In the data rows, zero lies at 7.5, halfway between 7 and 8.
Here are some points, one per row:
vec![6, 4, 9, 7, 5, 4, 9, 5, 3, 3, 3, 8, 11, 10, 5, 9, 13, 5, 8, 10, 4, 8, 11, 8, 4, 9, 9, 6, 7, 7, 7, 9]
vec![9, 7, 5, 6, 9, 8, 10, 7, 8, 8, 11, 6, 7, 7, 11, 8, 10, 10, 6, 3, 10, 8, 5, 5, 8, 8, 9, 7, 6, 9, 9, 9]
vec![9, 11, 8, 5, 5, 5, 6, 7, 8, 3, 10, 11, 9, 10, 4, 6, 8, 8, 7, 5, 5, 4, 9, 8, 4, 9, 9, 7, 9, 9, 8, 5]
vec![5, 4, 8, 8, 7, 10, 9, 11, 6, 6, 7, 7, 6, 6, 4, 7, 6, 9, 9, 10, 10, 7, 6, 6, 7, 7, 7, 9, 5, 8, 9, 9]
vec![11, 10, 8, 11, 8, 8, 10, 6, 7, 9, 6, 8, 7, 8, 9, 8, 7, 9, 4, 5, 6, 5, 11, 11, 11, 4, 9, 3, 9, 9, 7, 5]
vec![8, 8, 3, 2, 8, 9, 9, 4, 4, 8, 3, 4, 6, 7, 7, 11, 11, 8, 11, 9, 9, 4, 2, 7, 7, 5, 5, 7, 7, 10, 10, 10]
vec![8, 11, 8, 6, 6, 8, 10, 9, 6, 7, 7, 9, 9, 8, 3, 6, 5, 9, 8, 4, 7, 9, 8, 8, 4, 10, 9, 7, 6, 4, 6, 8]
vec![11, 5, 8, 10, 9, 8, 6, 5, 6, 10, 10, 8, 7, 9, 3, 9, 5, 8, 5, 8, 6, 5, 6, 9, 4, 4, 7, 8, 9, 7, 4, 5]
vec![8, 8, 8, 7, 8, 8, 10, 8, 7, 6, 7, 10, 9, 8, 9, 6, 5, 6, 9, 4, 7, 4, 6, 7, 5, 4, 9, 8, 5, 3, 6, 8]
vec![11, 5, 8, 9, 8, 7, 11, 6, 8, 11, 10, 9, 7, 8, 11, 11, 6, 10, 6, 5, 6, 6, 7, 9, 4, 5, 7, 4, 9, 7, 5, 5]
vec![8, 4, 8, 6, 7, 8, 9, 10, 7, 6, 7, 9, 9, 9, 11, 5, 6, 2, 8, 10, 8, 6, 8, 7, 8, 11, 9, 3, 5, 4, 6, 9]
vec![9, 11, 8, 10, 7, 8, 11, 6, 6, 9, 7, 8, 8, 8, 9, 8, 7, 2, 4, 7, 6, 11, 5, 9, 10, 10, 7, 7, 9, 10, 4, 5]
vec![4, 7, 9, 12, 5, 3, 10, 7, 9, 8, 6, 4, 9, 11, 6, 9, 11, 9, 11, 7, 6, 5, 11, 9, 10, 10, 4, 10, 11, 10, 9, 6]
vec![6, 10, 10, 6, 6, 7, 7, 9, 6, 6, 10, 9, 9, 8, 4, 6, 5, 8, 8, 4, 7, 11, 8, 8, 11, 9, 9, 3, 6, 6, 6, 8]
vec![8, 10, 5, 6, 9, 8, 7, 4, 2, 8, 11, 6, 4, 6, 10, 11, 11, 6, 12, 7, 12, 8, 6, 5, 7, 5, 4, 4, 8, 9, 11, 9]
vec![5, 10, 8, 8, 8, 9, 6, 11, 10, 6, 4, 7, 7, 5, 10, 5, 8, 9, 9, 9, 9, 3, 7, 5, 9, 4, 7, 11, 5, 6, 7, 10]
vec![3, 7, 11, 8, 5, 6, 6, 8, 7, 7, 10, 7, 6, 7, 5, 7, 6, 9, 7, 4, 6, 4, 10, 11, 10, 10, 7, 7, 11, 8, 7, 8]
vec![7, 10, 7, 9, 9, 8, 3, 7, 12, 10, 3, 6, 5, 6, 11, 9, 8, 3, 6, 11, 9, 10, 7, 7, 6, 7, 7, 5, 9, 10, 9, 6]
vec![4, 9, 7, 5, 8, 10, 7, 8, 8, 6, 4, 7, 7, 5, 7, 6, 7, 10, 8, 9, 10, 10, 8, 7, 9, 9, 5, 10, 6, 6, 8, 9]
vec![6, 10, 6, 6, 9, 9, 7, 10, 8, 6, 4, 6, 5, 5, 7, 6, 7, 9, 9, 6, 9, 10, 7, 6, 11, 3, 7, 11, 6, 7, 8, 10]
vec![9, 11, 8, 11, 7, 5, 3, 7, 9, 9, 9, 9, 8, 8, 4, 9, 6, 10, 6, 8, 7, 11, 7, 9, 6, 8, 7, 6, 8, 8, 7, 7]
vec![7, 10, 6, 6, 10, 8, 10, 7, 7, 10, 9, 7, 6, 7, 7, 8, 6, 8, 5, 11, 8, 3, 6, 5, 10, 8, 7, 7, 8, 9, 13, 7]
vec![8, 3, 6, 10, 10, 8, 11, 7, 13, 10, 9, 7, 6, 6, 4, 7, 9, 10, 7, 10, 9, 6, 6, 6, 10, 4, 5, 6, 8, 10, 8, 6]
vec![7, 8, 11, 5, 4, 4, 11, 6, 6, 5, 7, 9, 11, 11, 5, 9, 10, 9, 10, 11, 6, 8, 13, 8, 7, 9, 11, 11, 12, 7, 6, 10]
vec![8, 7, 9, 6, 6, 8, 9, 10, 7, 6, 7, 9, 9, 7, 10, 6, 5, 9, 8, 10, 7, 4, 8, 7, 10, 4, 9, 4, 5, 4, 5, 8]
vec![11, 4, 9, 8, 8, 7, 7, 4, 8, 9, 3, 8, 8, 9, 10, 10, 4, 6, 5, 4, 5, 11, 5, 10, 5, 7, 6, 11, 8, 9, 6, 5]
vec![5, 3, 6, 7, 7, 9, 3, 9, 8, 6, 7, 6, 8, 5, 7, 5, 6, 3, 9, 3, 8, 7, 7, 5, 7, 4, 7, 3, 7, 7, 9, 10]
vec![10, 4, 8, 9, 9, 7, 3, 4, 9, 9, 11, 8, 7, 8, 4, 8, 6, 10, 5, 12, 6, 7, 7, 8, 11, 10, 8, 7, 7, 8, 5, 5]
vec![9, 5, 8, 9, 7, 7, 6, 7, 7, 10, 11, 8, 8, 8, 11, 8, 7, 2, 5, 8, 7, 4, 9, 9, 4, 4, 8, 12, 9, 9, 6, 5]
vec![5, 11, 8, 7, 5, 5, 3, 7, 6, 6, 10, 9, 11, 12, 11, 6, 11, 10, 7, 8, 5, 8, 10, 10, 10, 3, 10, 4, 9, 7, 7, 7]
vec![9, 7, 5, 5, 9, 9, 7, 7, 7, 9, 7, 6, 6, 6, 7, 7, 9, 10, 6, 7, 11, 10, 6, 5, 4, 7, 10, 10, 7, 9, 10, 7]
vec![3, 4, 9, 8, 6, 6, 7, 9, 7, 8, 10, 8, 7, 7, 5, 8, 8, 5, 8, 4, 7, 8, 10, 11, 10, 9, 8, 10, 9, 9, 8, 8]
vec![5, 7, 6, 8, 9, 9, 11, 10, 8, 6, 10, 4, 7, 5, 7, 5, 5, 9, 9, 10, 8, 10, 8, 8, 3, 10, 8, 6, 6, 8, 9, 10]
vec![7, 9, 8, 10, 9, 9, 3, 11, 11, 7, 5, 7, 8, 7, 4, 3, 10, 3, 10, 9, 8, 9, 7, 6, 7, 10, 6, 9, 4, 5, 8, 10]
vec![7, 10, 7, 11, 11, 9, 10, 7, 13, 10, 10, 6, 7, 7, 10, 8, 9, 10, 7, 4, 8, 7, 7, 6, 3, 10, 4, 10, 8, 10, 8, 6]
vec![7, 11, 9, 6, 6, 8, 6, 9, 6, 7, 8, 10, 8, 8, 11, 6, 5, 10, 9, 11, 6, 10, 8, 8, 9, 10, 9, 10, 5, 5, 6, 8]
vec![6, 10, 8, 7, 6, 9, 11, 9, 9, 6, 12, 6, 6, 5, 10, 6, 7, 3, 9, 10, 8, 11, 6, 7, 7, 6, 8, 11, 6, 5, 10, 9]
vec![8, 10, 5, 9, 10, 8, 8, 7, 12, 10, 4, 6, 6, 6, 7, 9, 8, 2, 7, 9, 9, 9, 8, 6, 10, 10, 6, 9, 8, 10, 8, 6]
vec![10, 6, 8, 10, 7, 8, 3, 6, 8, 8, 6, 9, 9, 8, 8, 10, 7, 9, 5, 4, 7, 10, 8, 8, 11, 10, 9, 10, 9, 7, 8, 5]
vec![7, 3, 8, 6, 6, 8, 9, 10, 6, 7, 3, 10, 8, 8, 10, 5, 6, 10, 9, 7, 7, 10, 8, 7, 4, 10, 9, 6, 5, 4, 6, 9]
vec![8, 7, 9, 8, 6, 4, 9, 7, 5, 5, 7, 10, 11, 8, 11, 5, 8, 9, 5, 10, 7, 7, 8, 10, 10, 10, 10, 10, 12, 8, 7, 6]
vec![10, 6, 3, 3, 10, 9, 3, 6, 4, 8, 10, 4, 4, 5, 8, 12, 12, 9, 10, 10, 10, 9, 4, 5, 10, 11, 4, 7, 10, 8, 10, 10]
Along one direction, these points spread out more than along any other. Take the direction at right angles to it along which they spread out most. Go by this last direction. How far along it is each point below, from 0 to 99? The average is 50, and the first point in the table lies past the average. One standard deviation of the points above along it is 16.
vec![11, 5, 8, 9, 8, 7, 11, 6, 8, 11, 10, 9, 7, 8, 11, 11, 6, 10, 6, 5, 6, 6, 7, 9, 4, 5, 7, 4, 9, 7, 5, 5] -> 23
vec![8, 10, 5, 9, 10, 8, 8, 7, 12, 10, 4, 6, 6, 6, 7, 9, 8, 2, 7, 9, 9, 9, 8, 6, 10, 10, 6, 9, 8, 10, 8, 6] -> 37
vec![8, 4, 8, 6, 7, 8, 9, 10, 7, 6, 7, 9, 9, 9, 11, 5, 6, 2, 8, 10, 8, 6, 8, 7, 8, 11, 9, 3, 5, 4, 6, 9] -> 71
vec![9, 7, 5, 6, 9, 8, 10, 7, 8, 8, 11, 6, 7, 7, 11, 8, 10, 10, 6, 3, 10, 8, 5, 5, 8, 8, 9, 7, 6, 9, 9, 9] -> 43
vec![8, 7, 9, 6, 6, 8, 9, 10, 7, 6, 7, 9, 9, 7, 10, 6, 5, 9, 8, 10, 7, 4, 8, 7, 10, 4, 9, 4, 5, 4, 5, 8] -> 68
vec![4, 7, 9, 12, 5, 3, 10, 7, 9, 8, 6, 4, 9, 11, 6, 9, 11, 9, 11, 7, 6, 5, 11, 9, 10, 10, 4, 10, 11, 10, 9, 6] -> 40
vec![4, 9, 7, 5, 8, 10, 7, 8, 8, 6, 4, 7, 7, 5, 7, 6, 7, 10, 8, 9, 10, 10, 8, 7, 9, 9, 5, 10, 6, 6, 8, 9] -> 70
vec![9, 11, 8, 10, 7, 8, 11, 6, 6, 9, 7, 8, 8, 8, 9, 8, 7, 2, 4, 7, 6, 11, 5, 9, 10, 10, 7, 7, 9, 10, 4, 5] -> 33
vec![11, 5, 8, 10, 9, 8, 6, 5, 6, 10, 10, 8, 7, 9, 3, 9, 5, 8, 5, 8, 6, 5, 6, 9, 4, 4, 7, 8, 9, 7, 4, 5] -> 25
vec![5, 10, 8, 8, 8, 9, 6, 11, 10, 6, 4, 7, 7, 5, 10, 5, 8, 9, 9, 9, 9, 3, 7, 5, 9, 4, 7, 11, 5, 6, 7, 10] -> 71
